[[ 39  11  13  17   6  40   9 -31  17]
 [ 43  30  34  15  23  43  29 -31  16]
 [  6  22  27  50  19   6  23 -23  51]
 [ 57  30  33   3  22  57  29 -35   3]
 [ 38  61  67  23  55  37  63 -26  24]]
->
[[ 38  61  67  23  55  37  63 -26  24]
 [ 39  11  13  17   6  40   9 -31  17]
 [ 43  30  34  15  23  43  29 -31  16]
 [  6  22  27  50  19   6  23 -23  51]
 [ 57  30  33   3  22  57  29 -35   3]]

[[50 70 50]
 [20 -8 21]
 [20 11 21]
 [37  3 37]
 [45 41 45]
 [ 3 46  3]
 [31  8 31]]
->
[[31  8 31]
 [50 70 50]
 [20 -8 21]
 [20 11 21]
 [37  3 37]
 [45 41 45]
 [ 3 46  3]]

[[  0 -57  46  67]
 [ 33   0 -23  62]
 [  9 -25  13  74]
 [  6 -25  13  73]
 [  6 -19   9  64]]
->
[[  6 -19   9  64]
 [  0 -57  46  67]
 [ 33   0 -23  62]
 [  9 -25  13  74]
 [  6 -25  13  73]]

[[ 64 -43 -23  21]
 [ 23  28 -68  -3]
 [ 39 -33 -11  20]
 [ 65 -24 -63 -17]
 [ 14  14 -18   3]
 [  2 -11 -28   8]
 [ 56  28 -23  -6]
 [-30 -27  -9 -13]]
->
[[-30 -27  -9 -13]
 [ 64 -43 -23  21]
 [ 23  28 -68  -3]
 [ 39 -33 -11  20]
 [ 65 -24 -63 -17]
 [ 14  14 -18   3]
 [  2 -11 -28   8]
 [ 56  28 -23  -6]]

[[-61   8]
 [-53   6]
 [-56  22]
 [-38  10]]
->
[[-38  10]
 [-61   8]
 [-53   6]
 [-56  22]]

[[  2 -11   2  -6  30  -5  -2   4  11  -5  -5]
 [-27  32  28  77 -41 -19  -7 -29  10   9   1]
 [-16   2  -5 -13  -9  15  12   8 -10  12  20]
 [  6  -9  -8  -7  -3   8  -4 -16   0   1   8]
 [  5 -14 -13 -16  -6  29  -9 -19   8   6  28]
 [ -5  -4 -16 -29 -23  57  -6   2   6  17  53]
 [ 10  19   5  -8  -6 -16   9  48 -17 -10 -31]]
->
[[ 10  19   5  -8  -6 -16   9  48 -17 -10 -31]
 [  2 -11   2  -6  30  -5  -2   4  11  -5  -5]
 [-27  32  28  77 -41 -19  -7 -29  10   9   1]
 [-16   2  -5 -13  -9  15  12   8 -10  12  20]
 [  6  -9  -8  -7  -3   8  -4 -16   0   1   8]
 [  5 -14 -13 -16  -6  29  -9 -19   8   6  28]
 [ -5  -4 -16 -29 -23  57  -6   2   6  17  53]]

[[  6  14  -5  62 -11 -26]
 [-19 -35  37  20   7  42]
 [  7  17 -29  10 -29  -7]
 [-11 -24  48  43  32   3]
 [ 12  30 -50  12 -49 -12]
 [ -9 -17  -1 -60  -3  40]
 [  1  -1   9 -23  22  -8]
 [ -1   2 -24 -21 -31  24]]
->
[[ -1   2 -24 -21 -31  24]
 [  6  14  -5  62 -11 -26]
 [-19 -35  37  20   7  42]
 [  7  17 -29  10 -29  -7]
 [-11 -24  48  43  32   3]
 [ 12  30 -50  12 -49 -12]
 [ -9 -17  -1 -60  -3  40]
 [  1  -1   9 -23  22  -8]]
